In the data rows, 500 means zero.
Here are some points, one per row:
538,544,676,378,602,403,504,412,442,476,745,393,700,457,454,672,655,640,412,267,453,623,478,485,586,563,518,403,502,394,458,515
569,523,247,403,315,465,401,497,395,358,407,592,553,470,509,666,588,590,302,452,396,548,509,466,433,674,583,582,423,444,393,590
384,458,531,491,599,428,273,475,444,496,533,444,526,638,567,504,410,451,476,434,567,254,436,433,446,432,530,504,578,484,453,443
542,525,701,508,344,500,443,485,560,555,616,430,407,476,480,523,587,359,626,533,518,383,470,575,498,487,472,701,431,535,519,400
479,581,631,477,638,560,453,506,583,405,421,534,602,532,437,390,631,360,451,382,501,488,435,637,493,492,632,478,502,439,572,490
590,504,484,466,595,581,443,669,692,553,546,439,504,489,469,479,547,541,605,557,434,494,481,518,472,482,444,468,452,602,473,671
450,503,563,517,518,513,465,483,453,329,511,388,476,510,524,508,533,493,499,493,537,563,320,653,493,424,543,542,999,602,429,434
381,565,502,515,354,547,508,523,425,504,598,489,534,475,489,512,474,534,501,496,547,407,532,459,466,560,589,540,623,513,411,664
546,439,359,432,388,774,603,429,510,615,565,476,515,459,506,661,479,338,585,449,481,450,455,511,501,406,533,442,504,424,490,488
423,508,494,444,551,507,428,503,451,539,547,632,499,621,402,676,432,523,475,388,573,569,363,558,588,545,409,497,543,390,453,347
485,552,446,473,367,599,363,378,638,633,395,543,503,494,405,362,380,601,498,454,613,556,479,433,434,535,581,438,542,480,608,570
434,525,729,477,501,543,463,477,314,482,505,521,546,433,597,632,328,508,456,398,551,678,457,569,438,407,534,586,494,458,475,513
524,509,548,413,388,496,322,524,529,622,457,473,478,456,552,467,524,487,514,483,516,325,574,511,411,552,516,482,501,421,496,488
587,587,582,608,511,456,672,513,413,589,560,506,396,440,460,439,402,493,583,379,504,478,620,395,568,488,436,502,370,522,371,592
523,577,488,639,577,573,486,464,568,569,541,484,403,564,379,447,437,409,603,668,655,409,439,594,523,301,263,574,510,307,590,476
521,634,411,548,490,624,451,548,569,400,476,590,448,536,492,423,623,609,563,595,467,424,634,466,531,588,608,517,293,811,659,445
381,420,498,424,653,551,600,435,381,527,606,416,568,565,552,774,318,555,293,440,473,534,461,523,432,591,440,468,495,438,324,361
478,393,325,603,462,477,483,523,508,556,364,529,412,586,418,539,473,467,535,669,547,571,235,526,477,525,539,484,574,551,618,628
432,556,508,560,674,655,391,536,510,331,594,471,506,505,510,298,586,616,422,541,621,530,518,443,269,475,511,655,439,287,561,528
682,533,347,570,522,394,338,505,547,551,563,467,555,388,496,579,531,359,485,403,516,501,488,452,517,552,418,359,439,617,478,492
427,656,486,437,501,518,354,507,340,496,442,435,423,563,515,321,772,419,459,566,394,456,400,559,558,799,537,597,314,462,509,535
458,419,533,453,562,472,460,393,523,502,534,577,532,511,469,398,373,492,524,600,458,428,405,468,551,364,542,503,499,421,438,434
440,354,379,722,568,542,590,452,394,541,347,411,562,443,283,589,611,507,517,494,566,461,603,488,489,384,404,519,362,616,320,415
507,540,553,532,497,554,463,525,467,423,480,408,401,799,576,510,573,455,582,507,427,519,580,492,458,618,474,460,364,619,368,628
365,486,447,522,384,475,408,532,692,472,386,626,313,485,462,461,568,951,373,539,482,339,394,583,471,561,549,551,179,534,601,614
457,455,475,415,479,490,531,533,577,509,471,485,409,406,453,452,594,460,391,585,317,644,557,507,568,526,555,366,437,464,393,414
999,536,493,385,533,565,547,465,747,443,562,536,412,523,785,625,433,604,417,421,436,619,475,508,447,575,523,548,315,514,438,428
442,450,507,467,364,417,475,483,442,356,688,513,569,523,520,601,563,530,466,593,430,479,388,594,435,366,475,477,590,550,546,490
340,520,479,523,508,530,532,507,455,506,498,469,480,404,513,574,435,495,391,572,470,405,493,459,518,571,444,461,459,668,457,507
547,454,391,707,597,270,599,501,638,559,680,395,447,403,418,443,450,496,696,481,449,444,580,444,523,414,592,590,371,706,519,552
464,543,452,509,505,465,570,462,537,496,501,512,497,560,473,335,478,555,488,409,560,517,440,460,551,679,496,559,508,301,425,483
541,494,527,534,546,301,580,572,278,425,351,525,507,511,530,617,547,631,483,430,531,410,530,514,537,442,330,477,558,281,371,508
510,396,461,430,450,495,502,470,580,558,426,566,520,475,323,523,378,308,415,689,468,474,576,568,328,483,428,470,486,514,367,530
402,520,585,429,505,483,537,629,332,400,507,474,505,530,479,511,442,569,490,479,390,561,553,456,397,372,544,490,569,502,466,367
483,551,528,568,526,433,646,583,443,511,508,455,492,340,538,511,478,618,491,512,546,568,463,626,500,541,511,407,566,260,446,421
480,474,607,487,529,547,387,515,616,522,221,498,519,509,553,537,527,522,558,511,556,446,438,537,540,511,520,497,524,535,455,395
575,565,378,445,503,506,540,485,552,459,699,392,513,372,418,533,272,589,503,519,400,532,566,530,661,591,394,513,533,469,578,600
508,443,402,543,518,506,452,473,386,443,466,347,513,467,616,413,415,513,517,521,679,615,517,636,487,485,409,452,347,561,475,524
523,464,510,521,394,585,380,457,361,559,531,382,432,541,505,366,609,419,22,575,800,517,430,516,615,395,350,540,594,529,540,408
465,380,478,588,429,480,466,505,392,368,631,551,475,546,473,461,530,479,583,373,587,453,446,502,521,414,439,545,473,369,498,382
593,485,469,331,448,493,544,515,474,511,427,406,401,474,506,330,477,520,557,556,379,462,592,449,580,580,389,515,301,599,535,686
561,562,524,570,486,471,565,430,513,600,521,512,606,573,439,488,415,474,438,455,475,551,570,602,487,571,460,493,511,381,337,474
527,429,695,499,544,481,491,462,571,476,473,542,491,419,517,486,435,375,550,684,447,610,482,383,449,607,506,460,570,464,338,478
521,432,530,498,397,500,439,530,477,656,482,519,533,448,407,471,391,448,467,404,710,682,444,589,506,412,679,458,534,570,486,445
288,554,603,413,505,346,693,426,437,425,479,384,727,567,396,696,443,499,502,630,488,586,475,578,322,590,497,570,748,519,612,446
519,513,386,589,518,495,527,511,372,351,515,581,446,363,483,283,475,309,629,429,607,354,450,562,548,411,534,524,450,503,692,454
403,483,586,499,585,448,580,349,467,567,396,405,395,509,576,599,493,353,511,345,286,549,433,486,461,432,454,472,694,593,999,492
397,441,396,629,452,611,519,508,443,590,390,504,521,620,427,583,480,469,549,576,665,612,433,442,703,446,569,523,570,540,544,355
597,458,425,366,541,520,625,522,549,360,568,472,560,565,410,606,459,521,378,392,464,618,433,263,519,475,499,544,744,468,419,531
523,442,434,468,463,518,382,437,447,574,590,551,504,265,646,449,481,546,587,534,453,675,616,434,598,639,320,468,501,673,583,618
511,410,470,506,610,390,580,478,489,554,538,420,553,431,615,616,511,565,395,730,490,425,602,477,644,495,388,488,593,548,327,421
610,446,484,486,384,549,589,520,879,604,450,680,696,538,535,351,234,421,538,545,601,496,390,524,565,411,460,569,441,515,474,447
620,461,660,483,493,445,489,525,396,413,432,404,531,564,466,665,349,507,808,526,556,505,368,473,529,583,540,428,632,491,447,488
557,545,428,658,539,529,436,465,569,564,350,569,459,503,470,367,538,547,512,491,422,310,398,473,559,415,567,503,660,478,630,553
469,486,604,563,439,369,530,401,348,479,482,456,531,674,495,358,348,422,512,527,633,420,471,325,388,403,502,498,602,556,519,395
565,515,438,457,500,378,454,534,427,540,495,395,538,463,521,523,592,589,612,431,430,608,560,455,460,452,436,515,304,670,374,508
438,633,538,512,448,514,481,564,557,410,461,457,406,465,642,436,387,529,525,522,342,346,665,338,593,439,558,448,372,599,461,697
482,468,601,529,497,590,564,437,519,468,294,504,548,346,564,493,857,410,503,491,547,514,423,198,410,405,497,554,529,568,352,423
499,538,541,596,500,556,443,680,433,431,474,492,461,544,481,541,453,516,456,391,0,497,438,455,443,503,455,580,555,487,477,576
445,565,484,493,520,594,430,575,418,556,409,569,497,561,534,291,645,560,483,541,653,364,471,486,469,538,617,510,429,406,696,663
308,462,441,360,467,389,547,594,725,518,497,536,640,443,428,618,332,354,289,443,533,831,383,393,599,548,563,436,460,363,484,422
663,642,402,441,557,528,493,391,615,450,478,573,555,410,494,348,544,518,687,428,360,555,577,565,434,638,475,482,532,601,479,399
461,488,504,521,492,440,505,557,490,601,619,604,597,607,511,507,554,644,503,695,461,577,502,529,464,565,468,418,587,404,478,383
553,578,528,488,333,359,517,402,475,463,493,490,229,525,437,576,609,609,497,530,449,476,534,537,423,485,568,380,446,488,545,412
578,530,571,416,530,462,471,430,498,577,643,791,488,457,488,481,457,494,381,363,667,534,548,551,449,488,500,526,678,481,301,485
619,551,479,510,474,423,473,501,472,411,481,497,528,572,560,435,695,470,550,516,387,444,608,559,490,448,634,404,359,644,542,652
530,521,369,478,618,399,550,564,409,509,410,420,474,555,483,547,601,485,492,525,560,521,593,441,624,648,491,463,428,454,624,525
462,541,413,486,691,619,589,505,582,500,616,567,391,461,463,464,572,585,518,527,596,503,614,472,495,534,525,439,633,566,500,624
492,485,499,587,445,535,308,385,571,523,641,658,478,512,459,649,394,425,500,390,607,483,835,630,587,505,546,562,627,387,642,475
479,577,660,548,620,498,571,558,606,529,462,530,424,584,465,702,542,293,530,617,486,434,651,419,505,253,545,444,407,542,352,529
17,488,509,431,395,373,751,493,542,635,467,468,615,479,696,571,502,468,538,312,448,563,514,576,459,422,449,437,598,547,418,493
575,11,538,449,458,555,583,550,581,452,489,606,486,543,406,304,542,473,523,204,583,465,632,491,520,598,491,574,392,461,746,562
607,480,402,436,484,529,740,596,554,611,554,376,604,423,744,714,621,500,567,440,321,454,598,433,457,609,401,482,484,650,380,586
459,446,556,559,570,511,621,435,316,411,503,573,513,565,514,488,493,412,544,660,537,379,517,857,509,379,594,585,621,524,524,508
455,540,596,536,498,761,510,557,369,562,472,530,544,555,520,519,452,520,360,551,523,524,500,537,540,544,492,442,510,432,679,432
553,539,519,543,493,409,433,727,785,451,406,573,508,536,464,506,491,452,484,444,683,516,479,554,440,497,448,543,509,482,548,452
536,541,465,332,640,576,510,481,521,475,451,506,447,526,429,370,448,659,632,593,483,422,610,419,573,355,483,518,432,566,592,540
601,526,481,408,520,400,501,513,521,631,430,588,482,376,456,566,514,492,683,471,595,548,489,553,655,530,520,589,391,335,640,510
514,500,533,596,349,504,427,542,502,416,546,535,611,452,607,529,450,426,391,603,540,519,347,356,420,796,616,436,415,437,602,468
499,580,476,479,583,596,509,482,372,515,548,482,353,473,565,350,586,543,571,513,506,305,480,523,428,486,583,528,490,571,487,555
584,552,522,480,468,473,440,460,408,561,551,421,575,548,563,563,598,630,458,609,417,650,568,493,470,240,584,466,530,387,501,468
442,419,499,614,497,589,478,474,620,430,540,479,399,500,524,231,553,422,541,514,556,437,493,468,495,458,485,479,402,457,518,606
There is one direction along which these points spread out most. Take the direction at right angles to it along which they spread out most. Go by this last direction. For each point below, how far along it does it lie, from 0 to 99? The average is 50, and the first point in the table lies past the average. One standard deviation of the points above along it is 16.
523,464,510,521,394,585,380,457,361,559,531,382,432,541,505,366,609,419,22,575,800,517,430,516,615,395,350,540,594,529,540,408 18
461,488,504,521,492,440,505,557,490,601,619,604,597,607,511,507,554,644,503,695,461,577,502,529,464,565,468,418,587,404,478,383 52
510,396,461,430,450,495,502,470,580,558,426,566,520,475,323,523,378,308,415,689,468,474,576,568,328,483,428,470,486,514,367,530 50
575,11,538,449,458,555,583,550,581,452,489,606,486,543,406,304,542,473,523,204,583,465,632,491,520,598,491,574,392,461,746,562 33
593,485,469,331,448,493,544,515,474,511,427,406,401,474,506,330,477,520,557,556,379,462,592,449,580,580,389,515,301,599,535,686 66
547,454,391,707,597,270,599,501,638,559,680,395,447,403,418,443,450,496,696,481,449,444,580,444,523,414,592,590,371,706,519,552 61
553,578,528,488,333,359,517,402,475,463,493,490,229,525,437,576,609,609,497,530,449,476,534,537,423,485,568,380,446,488,545,412 55
469,486,604,563,439,369,530,401,348,479,482,456,531,674,495,358,348,422,512,527,633,420,471,325,388,403,502,498,602,556,519,395 29
402,520,585,429,505,483,537,629,332,400,507,474,505,530,479,511,442,569,490,479,390,561,553,456,397,372,544,490,569,502,466,367 55
587,587,582,608,511,456,672,513,413,589,560,506,396,440,460,439,402,493,583,379,504,478,620,395,568,488,436,502,370,522,371,592 64
442,419,499,614,497,589,478,474,620,430,540,479,399,500,524,231,553,422,541,514,556,437,493,468,495,458,485,479,402,457,518,606 31
519,513,386,589,518,495,527,511,372,351,515,581,446,363,483,283,475,309,629,429,607,354,450,562,548,411,534,524,450,503,692,454 20
546,439,359,432,388,774,603,429,510,615,565,476,515,459,506,661,479,338,585,449,481,450,455,511,501,406,533,442,504,424,490,488 52
